In the rows, zero is written as 128.
Each named move below is a turn or a mirror, shown by a few rows before and after it. Which moves, in which order, take the first row of each later pair to the second? The first pair is answered.
F (before => after):
[117 153 134 147 133 130 140 131 124 128 109 107 122 120 130 149 115] => [112 149 137 139 144 139 138 137 131 123 119 130 113 115 138 141 102]
[103  98 102  83 155 160  97 133 124 122 160 174 129 111 136  90 116] => [125 118  91 117 107 126 105 109  91 141 120  73 172 135 107 120 171]
[ 97 119  95 108 140 136  85 125 115 159 132 132 159  89 144  96 113] => [104 123  92 117 127 127  87 119 106 165 120 106 172  96 138 103 129]
[156 133 138 123  95  98 142 142 107 140 110  91 147 175 118 144 189] => [132 113 152  83 146 134 134 169 142 119 152 200 101 148 147 111 129]
R (before => after):
[117 131 102 102 136 144 152  94 127  97 201 149  48 112 182 119  85] => [ 63 136  80 100 141 147  79 110 142 146 168 106 141  80 169 116  65]
[157 150 111 151 147 148 142 138  87 135 136 123 119 126  79 188 160] => [142 151 104 148 148 151 124 141  89 146 126 113 144 118  77 186 155]
[119 147 116 137 134 139 119 137 135 145 122 116 143 121 126 120 115] => [143 145 126 139 131 138 149 129 129 125 138 134 102 131 129 120 123]
T (before => after):
[132 134 127 126 132 137 141 102 125 125 140 136  93 126 154 127 103] => [150 120 115 112 116 123 141  98 106 132 133 116 109 141 134 129 147]
[129 104 154 140 103 121 117 148 182 101  92 143 162  88 127 101  92] => [142 130 148 173  85 110 146 121 170  95  93  98 141  98 130 116  97]
[160  92 110  90 131 114 123 130 119 113 158 177 117 135 101 109 167] => [134 126 124 125 151 134 136 127 144  98 170 188  81 117 133 113 100]
[121 119 133 122 131 152  96 141 115 148 139 142 127 153 150 129 129] => [121 136 134 144 127 153 110 128 117 142 144 125 112 153 159 135 116]
Y (before => after):
[101 140 105 116 126 128 101 131 133 135 152 128 146 113 141 113 109] => [108 152 112 140 112 121 107 130 128 140 131  99 161 121 130 127 121]
[131 147 121 143 113 119 143  94 113 143 133  79 109 125 157 145 127] => [145 146 136 146 112 118 157 100 112 131 131  95  94 135 155 148 131]
[132 146 104 130 116 115 114 103 110 156 114  80 171 129 122 141 130] => [162 146 134 148 105 112 146 112 108 135  99  97 149 148 112 155 146]
[115 126 141 133 131 130 110 134 136 138 112 115 149 127 117 130 129] => [124 126 150 140 127 130 123 139 134 130 107 119 143 134 115 135 134]
Now pairs of rows:
Each pair is two moves apart.
[136 174 146 207  91 123 151 116 137 118  99  76 129 138 130 141 126] => [ 93 155 137 159 142 157 120 133 169 115 146 158 106 100 163 101  63] => F then Y
[109 130  94 108 203 146 126 142 137 117 125 117 154 119 163 117  97] => [134 149  93 137 182 131 164 110 117 105 130  73 124 139 167 134 113] => T then R
[114 143 122 153 124 125 124 122 129 139 117  98 136 129 144 133 106] => [134 135 128 144 128 128 149 118 125 120 137 126  96 138 149 128 109] => R then Y
[146 132 144 133 130 138 171 139 117  93 105 145 111 161 123 163 138] => [128 105 126  90 150 149 144 149 122 101 127 181 119 148 128 139 133] => T then Y
[133 111 144  94 143 119 142 135 121 119 147 175 104 138 131 109 144] => [143 145 140 144 115 102 165 106 109 122 130 103 104 150 131 135 149] => T then F
[153 135 125 132 134 134 132 129 136 123 116 112 134 144 131 135 151] => [132 130 124 120 151 145 114 138 148 129 120 134 144 130 137 127 131] => F then R
[127  97 111  63 112 125  81  90 114 176 113 114 168  92 122  72 161] => [177 110 158 116  81 110 132 101 103 151  70  99 158 128  95 110 194] => Y then Y
[138 139 136 145 110 116 132 132 130 121 102 108 145 138 116 146 140] => [150 128 145 132 119 123 150 135 131 104 118 147 112 142 123 138 140] => R then Y
[148 124 110 132  86  99 136 139 125 114 121 156 110 158 112 110 140] => [144 128 109 142  80  97 130 141 123 120 107 138 126 157 107 117 142] => T then F
[175 151 202 184  97 137 185 153 122 112 109 148  65 131 143 177 139] => [103 124 133  96 151 163 113 140 140 141 187 191  63  75 188 114  86] => Y then Y
[142 124 138 122 143 143 137 157 134 105 148 167  94 123 146 118  97] => [148 103 131 103 129 128 103 173 121 132 111 145 161 130 111 120 145] => F then T
[130 177 148 188 139 137 153 117 142 110 124 132  81 115 132 144  53] => [122 185 138 199 123 126 134 111 135 130 100  85 119 116 119 155  67] => F then R
[153 131 155 130 124 116 150 134 120 100 109 155 116 146 106 141 148] => [117 133 142 126 130 120 102 145 131 128  90 136 171 125 101 137 130] => F then R
[168 129 165 156 120 112 124 136 130 125 103 134 107 130 114 177 138] => [164 111 167 131 129 118 108 154 134 129 105 162 118 126 109 167 141] => T then F
[138 127 120  85  89 123 129  98 106 110 114 130 132 132 145 106 182] => [127 141 123 107  83 121 119 101 110 122  90 102 157 129 139 118 173] => T then F
[137 107 118 102 137 135 150 119 116 106 161 162  66 130 152 120 135] => [ 89 116  94 106 132 129  80 127 121 158 118  99 167 106 135 125 129] => R then F
[140 102 133 122 143 148 115 140 135 118 151 154 114 103 153 110 101] => [134 126 113 149 123 132 118 109 122 132 146  84 124 104 158 125 104] => Y then T
[137  90 100  83 122 123 114 145 112 132 120 142 169 131 116 118 174] => [148  86 105  79 128 128 129 144 113 118 134 166 141 134 121 114 171] => F then R
[153  99 148 101 125 130 110 176 124 114  61 181 194 150  53 111 160] => [114 165 173 175 151 159 145 157 165  87  86 187 122 120 111 124  41] => F then T
